(in the rows, 128 means zero)
The rows of T fall into 3 groups, and each row is roughly a mix of its group's hidden directions; some rows fit no group.
T:
[[121 109 142  93 136 174 186 167 124 153 106 115 134]
 [159 154  86  90 140 109 102 111 127 119  88 164 160]
 [100 125 125  90 161  86 112  87 166 101 123  99 144]
 [159 162  94 110 130  95 103 112 160 119 110 105  75]
 [152 175 109 127 168 159 112 106  94 160 142  93 144]
 [134 154 132  71 144 150 123 115 116 143 158  90  76]
 [157 133 142 121 160  93 161 140 102 171 171 132  90]
 [ 92 119 178 184  88 124 104 120 155 118 138 123 119]
 [111 110 172 169  70  95 134 161 131 119 119 144 138]
 [ 79  98 119 149 146 115 147  88 130 104 106  75 116]
 [ 94 137 113 147 152 101 112 162 163 152 178 146 161]
 [134 152 146 147  85  83  98 127 178 136 106  98 111]
 [ 99  77  98 118 127 123 188 109 154 129 155 124 146]
 [104 133 145 154 138 194 113 107 152 128 164 167 139]
 [129 116 120  44 139 125 126 157 135 110  98 145 105]
 [133 120 126 128 161  85 170 177 107 122 141  79 129]
 [119 170 141 135 143 104 201 156 122 132 148 109 106]
 [139 150 106 108 176  67 123 123 151 108 122 148 165]
 [116  74 158 117 131 115 156 119 132 162 111 116  69]
 [170 116 122  90 124 124  81 101  69 121 105 129 130]
 [ 93 150 182 101  90 149 111 105 152 138 114  95 110]
 [154 131 155 146  97  66 126 130 102 141 176 136 150]
 [136 117 155 143  60 111 175 153  98 144 129 143 126]
 [129 148 122 105  88 161  71  86 133 115 147 161 126]
 [109 142 133 124 156 116 184 117 106 119 160  76  92]
 [102 156 116 108 119 151 179 136 136  72 135  86 128]
 [161 108  86 109 123 104 187 149 138 141 125 121  86]
 [179 129 113 109 123 124  83  88 137 105 169 133 162]
 [105 137 121 133 147 149 104 130 100 184 147  72 159]
 [108 165 126 118 129 137 184 164 143 155 175 102 116]
 [131 107  94 115 159 142 143 114  81 115 151 177 169]
 [150  68 112 166 141 112 146 140  97 164 144 144  98]
 [150 140 127  89 145 135 128 148  64 138 155  85 154]
 [112 102 128  78 117 138 125 187 114 152 112 146  85]
 [157 111  87  91 123 102 167 137  85 110 144  96 148]
 [122  91 159 102  95 139 190 155 118 156 147 127 143]
 [122 136 124 111 156 134  57 114 171 141 101 100 146]
 [170  99 122 123 113  91 156 153 142 140 178  92 105]
 [158 158 138 122 150 139 109 125  53 124 164 125 106]
 [107  82  82 143 127 115 128 182  92 137 106 132 106]
 [124 108 125 119 136 135 184 152 144 136  82 162 178]
 [121 136 150 112 101 118 128 118 106 188 179  97  97]
 [145 100 103 104  70 146  80 131 113  93 130 104 133]
 [131 127 143 112  84 137  73 163 147 166 158 154 139]
 [134 126 146  99  98  99 166 127 164 143 154  87  83]
 [129  84  71 122 161 109 112 129  83 106 100 123 120]
 [185 142 111  84 173 102 142 157 146 135 135 151 123]
 [ 86 138 133  99 125 164 105  93 182 113 101 111 107]
 [131 127 153 143 163  92 160 180 121 156 118  83 113]
 [117 133 114  68 124 164 125 156 145  87  86 151 135]
 [126 156 135 101 111 120 189 162 123 170 134 114  88]
 [123 114 132  61 107 119 151 102 123 132 152 149 181]
 [119 105 105 125 170 151  83  98 160 115 100 120 172]
 [100  90 142 125 122 103 161 178 176 133 120 102 152]
 [ 88 136 106 125 153 167  94  86  99 162 152 133 107]
 [ 87  77 116 148 136  80 134 159 133 157 101 129 105]
 [170 120  78  77 105 102 103  94 125 117 118 113 122]
 [140  98 124 187  95  97 121 140 114 102 128 173 153]
 [150 108 104 102 169 162 165  99 108 127 127 159  86]
 [167 144 115  77 161 121 164 133 131 106 141 119  77]
 [124 154 192 133  98 106 121 135 158 141 142  85 100]
 [144  82 116 120 124 142 167  85 160  75 126 112 128]
 [150 160 127 137 143  85  94  95 114 112 183 121  95]
 [108 132 102 112 158 181 100 100 121  95 105 169 110]
 [166 140 125 157 186 131 146 119 118 169 123 107  86]
 [171 158 122 115 148 145 146 114 104 183 136 112  81]
 [115 103 119  82 118 186 149 115 137  79 128 104 111]
 [153 111 129 111 123 100 162 168 106 155 136  68 156]
 [122 113 107 107  66 137 140 116 103  94 143 148 178]
 [154  91  81  75 131 143 150  95 120 103 141 147 116]
 [ 95 201 170 114 145 103 128 120 143 142 117 110 134]
 [128 123 129 129  91 165  74  79 131 103 143  96 149]
 [146  79  88 115  94 101 115 102 166  99 114 128 153]
 [176 136 147 160 114 142 109  96 104 152 148 157  78]
 [135 160 113  69 173 122 112 110 140  86 111 136 154]
 [157 172 149 115 105 124  99 145 123 157  78 151  91]
 [108  88  75 133 150  77 108 158 129 129 159 128 141]
 [155 142 118 124  99 104 132 130 109 167 108 188  84]
 [142 118 104  77 105 120 189 133  88 117 136 141 104]
 [136 119  85 125 185  71 125 115 127 107 154 125 150]
 [131 140 154 204 149 140 157 141 112 163 131 114 147]
 [129 116 195 116  96 138 174 169 131 141 135 109 120]
 [141 102 122 132 134  81 180 139 124 124  82 139  81]
 [144 121 111 140  90 112  73 128  92 127 124 148 184]
 [118 107  98 155 137 116 109 173  69 166 120 137 106]
 [ 89 143 132 115 171 188 123 112 156 108  99 120 105]
 [141 101  91 119 115 136  87  84 130  98 108 134 180]
 [116 106  79 182 138 121 157 165  86 122 114 125 124]
 [141 106  75 117 152 141 134 120 107  93 112 182 160]
 [138 116 100 100  86 159  80 125 121 111 128  92  85]
 [113 138 120  75 126 105 113  93  83 164 120 167 143]
 [137 156 157  78 133 121 111  95 135  98 176 102 102]
 [108 126 165  63 128 158 156 101 142 106 155 138 107]
 [131 105 111 151 136 141  89  93 174 137  85 122 172]
 [106  96 104 167 103 158  78 101 110 120 143  94 143]
 [103 166 112 147 176 154  84 115 139 148  96  98 126]
 [123 138 164 141 140  91 186 131 128 177 146 162 131]
 [150 147 167  71 116 142 159 143 130 130 103 164  95]
 [117 157 159 188  79 103 126 143 127 154 107 121 146]
 [152 125 136 148  66 132 164 110  89 152 105 162 122]
 [ 77  91  99 171 154 107 130 158 114 156 148 116 117]
 [108 120 159 150 108 160 140 120 130 164  64 158 150]
 [111 176 114 125 103 158  88 108 124 115 169 124 174]
 [109 128 135  86 135 126 146 168 126  94 196 126 108]
 [103 132 138 197 176 126 131 132 129 118 118 147 171]
 [112 171 154 196 130 156 147  96 135 131 126 118 153]
 [114 137 168 172 140  96  71 146 156 133 101 115 123]
 [108 104 154 159 119 117  89 104 157 158  74 151 142]
 [144 109 152 177  85 145 119 111 104 110 162 174 132]
 [102 102 182 149  92 159 132 152 135 111 105 148 168]
 [141 127 145 139 157 133 175 115 115 128  55 150 107]
 [118 144 125  96 199 167 116 124 145 135 153 126  93]
 [ 96 123 132 141  94  92 140 195 158 154 118 147 128]
 [ 89 146 135  81 121 135 168 131 157  85 124  87 117]
 [128 134 154 119 141 131 132 158 144 121 111  73 197]
 [ 74  84 115 158 118 109 147 160 117 146 125  97  95]
 [ 89 144 134 153 120  74 114 132 172 128  89 129 163]
 [101  97  78 116 153 132 159  96 132 127 132 165 172]
 [ 94 116 172 148  87 135  92 113 123 129 169  99 156]
 [138 159 137 145 115 146 115 131  94 154 202 100 120]
 [117  90 144 134 149 106 194 120 129 140 116 110  77]
 [155 118  70  95 112  95 101  98 159 112 122 102 134]
 [170 167 145 161 150 107 115 161 109 132 130 109  75]
 [166 175 150  97 138 137  95  86 147 117 148 142 162]
 [110 124 159 140 168 174 109 118 142 119 149 177  88]
 [117 100 133  78 105 173 171 153 118 163 111 125 137]
 [151 172 111 111 174 101 115 112 134 113 176 134 165]
 [133 177 150 162  83 101  99 127 149 164 121 119  99]
 [130 139 126 134 154 136 186 118 126 116 196  97 113]
 [ 93 133 164  84 105 161 151 166 101 126 161 148 132]
 [134 126 123 136  62 111 178 122 108 145  85 151 128]
 [109  65 141 159  84 114 132 134 153 151  97 129 107]
 [ 92  89 136 118 138 106 143 173 127  80 128 118 173]
 [159  94 143 120 122 115 121 150 163 184 124  76 138]
 [155 161 101  80 179 127 138 112  95 139 138 158 109]
 [108 122 170 181 156 121 147 162 154 162  98 115 125]
 [ 93 134 200 156 120 133 105 115 129 115 156 132 166]
 [ 92 137 148 110 161 182 117 137 165 150 165 152 137]
 [109 126 167 180  79 155 156 133 130 154 103 117 108]
 [ 79 131 110 138 103 151 106 119 149  96 166  82 155]
 [154 180 127 113 126  95  91 125 157 142 103  88  98]
 [151 144 125 131 149  93 121 144 137 120 141  59 178]
 [139  97 155 123  96 192 138 108 125 124  83 137 101]
 [131 105  76 172 140 131 108 129  99 115 108 172 163]
 [120 136 142 111 164 123  80 125  79 178 109 135 101]
 [115 172  84  89 125 145 113  93 116  89 155 149 120]]

Here is one row of each group, with its name. Which group are the others in?
[121 132 121 151 127 150 188 142 117 165 128  99 183]  W
[ 90 123 134 180  98 128  87 119 120 179 141 103 135]  V
[ 88  92  93 160 111 103 124 158 116 135 168  91 119]  H

[ 99  76 179 162 149 140 127 162 142 114 126 145 152]  W
[145 141  92 137 105  86 136 142 159  84 154 125 175]  H
[106 138 104 177 158 138  89 114 161  99 115  90 105]  V
[154 134 179 102 113 120 100  84 134 163 164 110 106]  H
[127 147 165 108 110 158 128 145  97 131 189 153  92]  W
[161 126 126 197 128 139 185 110 120 118 109 143 136]  H
[ 91 104 161 151 123 134 176 165 132 100 151 167 116]  W
[129 137 164 133 134 158 210 133 142 135 133 131  96]  H
[136 155 115 177  98  95  88 109 178 134 133 108 133]  W
[133 102 162 129 115 130 154 142  82 123 158 175 174]  V
[117 134 141 164 155  96 121  62 140 130 155  90 144]  H
